In the rows, zero is written as 128.
Each path below is one point turned by a fixed rotation once a step. After each direction that follows a path, write how fast that rotation turns it, in degrees each step (0 if it stays still).
Each turn is a multiple of 5 degrees from 10 to 175, or 0.
Each row of a path follows its step; steps can be skipped.
Rotation 1:
step 1: [118 127 118 128 138 130 126 138 132 106 127 126 103 132 141 132 119 122
 118 121 128 137 129 125 119 126 121 141 131 126 131 122 117 130 139 132
 129 129 133 120 143 121 131 116 136 133 128 123 128 135 122 123 130 124
 133 136 143 125 136 119 139 133 135 123 144 133 115 122]
step 14: [111 130 139 136 146 121 129 112 131 140 126 125 121 125 117 117 129 140
 129 136 125 119 136 135 137 132 126 110 131 131 137 116 133 140 132 132
 132 122 121 124 135 135 133 130 131 141 122 125 124 141 131 122 122 135
 138 137 120 131 129 126 122 114 134 121 139 132 145 132]
step 15: [131 124 126 123 112 131 117 118 136 121 141 115 118 124 124 112 114 121
 132 136 115 126 140 114 130 140 120 117 131 119 134 120 127 140 113 135
 132 121 135 120 130 115 118 126 133 129 137 142 130 126 120 125 126 133
 123 118 129 130 133 120 127 131 122 122 122 138 141 121]
step 16: [135 136 126 129 130 120 120 131 118 131 136 120 130 128 124 130 138 118
 129 137 137 127 132 124 132 143 131 122 124 124 117 133 124 129 117 134
 122 126 136 136 118 130 134 130 139 129 132 114 141 125 133 125 116 142
 150 124 126 128 134 144 107 120 107 126 129 135 137 124]
step 19: [133 120 115 139 129 119 113 141 115 115 105 141 127 131 124 130 133 133
 123 126 137 122 122 125 135 119 120 132 134 125 126 125 117 135 144 131
 122 127 124 120 124 137 130 149 126 141 131 117 120 128 122 136 128 121
 137 127 120 128 123 144 129 121 134 123 137 125 128 121]
step 22: [125 139 118 128 132 114 126 132 128 130 138 145 127 131 117 118 141 133
 132 128 121 135 128 130 128 133 128 130 123 127 129 114 143 115 140 140
 125 110 130 124 128 125 126 121 123 125 136 116 124 131 125 121 136 141
 133 129 112 127 138 130 125 114 115 122 131 121 146 142]
step 27: [133 119 128 111 126 114 112 135 123 127 127 128 127 137 121 118 126 113
 129 144 136 130 137 132 124 129 143 125 117 125 120 131 123 127 127 120
 117 132 134 126 123 126 134 151 128 129 128 105 123 135 125 140 116 129
 128 130 127 119 123 138 141 125 112 134 129 126 126 125]
step 30: [126 135 124 138 138 118 120 117 116 132 119 140 118 126 131 125 130 121
 126 124 121 124 124 129 122 132 128 135 132 142 133 120 130 117 134 132
 118 125 118 146 129 154 131 133 133 134 136 113 116 135 114 121 127 126
 136 130 109 130 116 124 129 126 140 131 134 134 137 132]
step 31: [123 136 143 128 127 129 130 115 124 124 127 123 122 126 117 120 129 119
 123 124 119 128 118 127 129 128 109 128 126 131 142 112 136 138 114 141
 130 121 111 114 117 118 122 120 118 133 137 136 129 136 120 128 130 111
 122 126 130 126 123 121 122 132 141 126 143 125 134 120]
step 33: [129 135 131 117 136 110 138 137 128 130 124 121 114 129 130 119 122 126
 112 135 118 125 141 131 130 133 120 122 116 120 127 128 130 126 125 143
 134 131 124 113 130 127 143 132 109 124 142 114 125 130 135 126 119 142
 133 141 125 137 128 133 124 123 121 122 129 129 142 129]
Directions:
[128 127 129 125 127 129 127 130 130 131 123 128 133 126 130 127 129 127
 125 126 129 129 130 129 130 131 128 127 129 129 130 130 126 132 128 129
 129 128 129 129 132 128 124 129 130 128 131 127 133 128 130 123 131 129
 128 127 128 128 129 127 130 125 129 128 131 129 128 128] -> 10
[129 129 129 126 126 128 127 125 126 124 130 130 128 127 128 128 132 126
 128 127 127 129 125 130 130 129 127 125 128 130 128 132 127 125 126 130
 128 129 129 133 126 126 129 125 129 127 128 130 129 128 127 127 130 129
 128 125 123 131 128 130 128 131 129 128 132 130 128 132] -> 55
[126 127 123 127 128 132 128 128 130 131 128 125 128 133 130 128 127 126
 133 130 126 130 129 124 129 128 129 129 130 129 131 131 128 130 128 128
 126 132 129 127 125 126 130 126 129 129 130 129 126 127 129 127 129 127
 127 125 127 128 131 126 128 130 129 130 129 129 126 127] -> 130
[129 127 127 126 123 129 125 126 126 128 125 131 126 123 131 124 127 127
 125 126 129 127 131 126 129 125 126 127 129 130 129 126 129 128 130 128
 128 129 127 128 128 127 132 126 126 128 128 130 126 128 129 128 124 127
 127 124 132 128 128 131 129 127 126 130 127 127 126 130] -> 175
[132 131 125 127 129 131 130 128 128 128 128 130 127 129 127 125 127 131
 126 125 125 127 131 132 129 127 125 131 125 130 129 126 126 125 129 130
 129 129 125 125 128 126 129 125 129 124 128 127 126 128 128 126 129 127
 130 131 126 126 129 126 126 128 129 127 131 125 126 126] -> 35
[132 126 125 127 128 126 129 127 130 130 126 131 129 129 134 130 131 127
 127 128 129 130 129 129 128 128 131 128 132 125 129 127 130 124 125 131
 127 128 127 126 132 125 127 128 129 131 124 128 127 128 127 133 127 126
 129 127 128 128 126 126 126 128 129 128 131 128 128 127] -> 40
Rotation 2:
step 3: [112 132 118 132 127 138 137 133 120 126 127 111 129 132 134 133 136 140
 127 137 138 131 128 123 117 128 132 128 142 125 153 127 143 119 121 128
 118 120 128 127 130 113 125 125 121 123 122 132 135 124 135 132 132 124
 131 129 127 133 141 114 139 128 144 128 125 143 131 138]
step 8: [120 117 124 137 133 112 136 134 135 118 138 126 128 130 127 117 129 136
 125 136 131 142 143 144 119 120 123 134 140 132 106 120 121 118 118 122
 140 125 126 135 128 128 121 136 129 130 115 132 127 124 132 126 114 139
 124 135 132 133 129 133 144 133 131 123 130 139 124 135]
step 14: [113 119 137 143 133 126 129 120 135 134 124 133 125 126 128 126 117 129
 125 118 129 138 121 128 132 116 116 111 120 120 139 123 131 128 125 125
 131 132 134 113 122 129 121 134 119 140 124 115 134 142 127 147 126 125
 132 142 119 120 136 110 130 134 128 135 127 128 129 142]
step 15: [120 129 134 131 130 154 114 120 140 135 121 122 130 141 131 139 133 127
 130 124 115 136 138 133 123 126 138 147 129 132 127 132 121 112 124 124
 118 127 126 125 129 116 129 122 134 124 129 135 135 122 128 133 127 138
 134 131 138 140 125 130 133 131 136 130 137 131 147 114]
step 16: [124 138 108 118 136 124 124 129 125 116 130 126 134 135 126 128 119 139
 137 128 129 126 106 112 136 128 122 118 138 136 136 133 124 125 113 129
 138 121 137 125 124 119 119 129 134 132 137 120 126 122 114 113 133 127
 124 130 126 122 134 118 130 120 116 121 140 125 141 136]
step 17: [126 124 131 123 116 120 133 118 134 123 138 138 142 110 125 127 113 133
 131 129 116 136 137 134 133 118 130 136 112 116 123 139 112 130 131 127
 125 126 131 128 133 125 140 133 121 120 120 119 134 151 130 137 133 128
 124 129 119 131 126 132 140 135 122 131 131 138 141 125]
step 19: [123 124 123 133 139 133 133 128 124 107 143 130 131 115 120 118 129 133
 142 133 133 126 123 132 132 135 120 116 134 134 134 130 133 128 124 131
 125 127 115 127 133 115 134 129 119 137 121 153 118 133 140 126 141 120
 112 127 125 125 140 121 137 137 122 132 130 130 130 134]
step 22: [129 136 128 118 117 130 129 125 124 137 147 130 132 115 126 131 143 126
 140 119 118 110 124 138 130 136 123 131 125 121 140 122 130 131 129 132
 120 127 136 123 133 126 120 136 135 123 117 136 113 133 130 126 139 129
 133 128 150 123 129 114 121 140 123 119 140 132 124 116]
step 24: [131 136 133 127 126 134 127 129 132 137 128 120 135 120 121 120 134 139
 137 123 137 136 152 132 132 124 137 134 128 136 126 121 121 117 116 122
 142 141 134 129 118 128 130 134 141 141 124 134 130 125 132 137 130 126
 123 127 127 113 143 139 116 145 132 123 129 142 125 135]
step 25: [124 127 122 122 141 121 129 119 127 124 125 136 115 126 137 124 129 119
 138 113 120 127 139 127 120 135 113 126 114 125 122 122 132 129 127 115
 123 119 126 118 133 138 111 133 140 129 136 136 118 122 122 128 141 133
 142 142 129 126 129 118 142 109 130 117 132 131 130 128]
Directions:
[129 127 126 131 126 126 129 128 128 126 130 126 129 128 128 125 124 125
 130 130 127 130 129 127 129 124 130 130 128 128 131 128 126 126 124 130
 128 125 131 130 127 126 128 129 131 131 131 130 125 124 129 128 128 128
 128 128 130 127 127 132 128 125 129 126 122 127 130 128] -> 90
[127 126 125 124 128 128 126 125 128 130 129 128 124 130 125 130 127 128
 129 128 133 127 128 128 128 128 129 129 128 127 128 127 130 129 126 130
 129 126 128 130 129 131 126 125 130 129 125 127 129 130 124 128 132 130
 130 132 129 130 128 129 123 129 124 128 125 125 129 128] -> 160
[127 129 130 126 127 127 132 128 129 127 130 125 129 128 129 125 133 127
 127 128 129 129 128 126 129 130 128 128 128 127 125 126 126 127 128 126
 126 127 128 127 126 129 120 128 129 126 126 131 127 130 130 128 128 126
 130 128 125 127 128 133 125 126 131 126 127 128 124 128] -> 20
Rotation 3:
step 0: [126 120 140 120 129 135 130 132 133 133 130 127 130 129 131 127 127 125
 113 132 115 137 134 125 116 129 136 121 125 126 107 144 127 111 115 137
 138 122 128 136 112 128 132 125 128 119 125 123 113 127 133 118 130 123
 112 128 133 115 122 135 130 132 127 144 123 128 124 125]
step 6: [120 130 122 133 116 132 130 138 136 123 124 130 131 126 115 117 133 130
 137 124 146 139 136 139 117 119 123 136 141 140 118 149 123 118 120 128
 126 126 133 147 117 135 122 132 126 122 131 126 134 124 130 131 116 130
 127 119 120 137 137 118 132 129 126 138 130 129 122 126]
step 7: [129 117 138 121 123 124 116 105 138 137 127 132 130 125 128 127 119 136
 122 120 126 134 120 139 115 121 124 108 129 121 127 127 125 116 112 133
 123 126 122 135 129 129 127 125 129 125 132 122 125 122 137 121 129 119
 118 126 134 117 134 122 126 139 137 135 131 143 116 128]
step 10: [121 129 125 118 123 128 126 125 128 127 118 133 119 112 125 123 130 142
 122 126 133 127 145 142 124 136 116 115 130 132 132 145 120 116 112 123
 123 127 117 128 122 119 125 126 126 122 143 116 122 133 142 131 125 134
 127 126 124 144 125 132 130 130 130 127 136 133 118 118]
step 13: [120 137 145 128 117 112 123 130 124 116 123 129 147 118 126 117 124 137
 138 125 135 137 153 124 125 125 127 119 134 132 128 128 118 127 128 130
 129 126 129 147 118 120 126 133 133 117 135 128 129 127 128 127 111 124
 137 128 133 128 129 132 135 126 133 127 141 126 123 128]
step 21: [123 111 128 126 122 124 138 127 135 135 121 136 129 116 127 123 127 136
 117 131 128 128 124 120 128 125 138 126 142 134 119 141 124 122 121 129
 128 137 122 147 133 129 126 131 114 118 135 121 112 121 131 132 124 127
 114 126 146 132 130 127 148 121 139 132 124 129 119 136]
step 26: [122 128 135 119 126 145 129 133 135 134 133 121 138 127 143 131 106 122
 123 117 127 131 133 131 123 132 113 118 118 120 126 135 128 118 116 138
 132 134 130 133 124 141 133 128 133 120 136 119 124 120 126 132 136 138
 126 125 143 123 137 125 113 131 130 120 142 121 126 130]
step 28: [118 119 120 130 129 118 123 119 129 125 120 131 120 128 118 121 135 136
 108 121 135 132 127 133 125 134 126 113 140 127 122 143 118 108 130 124
 132 132 116 130 114 118 128 130 136 121 138 127 127 124 135 127 111 123
 125 119 130 126 126 124 138 129 131 130 130 126 113 116]
step 29: [126 131 137 119 119 136 113 120 130 122 137 136 125 136 121 124 122 143
 121 124 114 124 140 136 134 130 121 129 121 130 122 135 119 130 113 130
 132 132 133 139 120 140 134 137 117 116 131 118 111 131 138 129 133 127
 123 136 127 125 135 119 127 145 138 119 129 137 130 126]
step 32: [136 125 134 125 116 126 120 124 127 120 124 140 141 114 131 126 118 135
 122 128 120 128 128 140 119 140 133 129 128 134 118 147 130 124 117 137
 116 124 115 137 119 132 128 132 139 130 133 125 120 123 132 133 113 106
 130 128 130 130 127 118 124 136 135 137 126 131 119 119]
Directions:
[129 127 126 129 129 125 128 126 127 130 127 127 127 131 129 131 128 134
 129 124 127 128 126 131 129 128 129 128 127 130 130 132 125 127 128 128
 127 128 128 125 129 130 127 130 128 132 128 131 130 125 128 128 124 126
 126 129 129 125 128 128 130 133 127 128 125 129 130 126] -> 85
[129 126 134 127 128 132 126 128 131 130 126 127 129 128 126 128 128 128
 125 129 125 126 125 128 127 134 128 128 127 127 127 128 129 128 127 127
 134 125 129 128 132 129 129 131 125 129 127 127 129 129 130 129 129 127
 128 127 127 126 128 127 126 131 129 127 128 126 131 127] -> 100
[130 125 125 129 127 127 125 127 129 128 131 127 128 127 126 128 132 127
 125 127 127 126 128 130 133 125 127 129 132 126 129 126 126 126 130 125
 128 130 127 125 129 129 130 130 126 126 130 124 125 129 128 126 129 128
 128 129 129 128 125 130 130 126 129 123 127 127 130 125] -> 55
[130 125 127 129 127 126 128 126 126 128 130 129 127 125 126 130 126 127
 126 127 127 125 129 131 126 128 132 124 128 125 130 127 129 126 130 126
 128 128 130 128 128 128 126 125 127 128 127 131 132 128 131 125 129 128
 132 125 126 129 126 128 125 129 124 129 127 133 126 128] -> 140
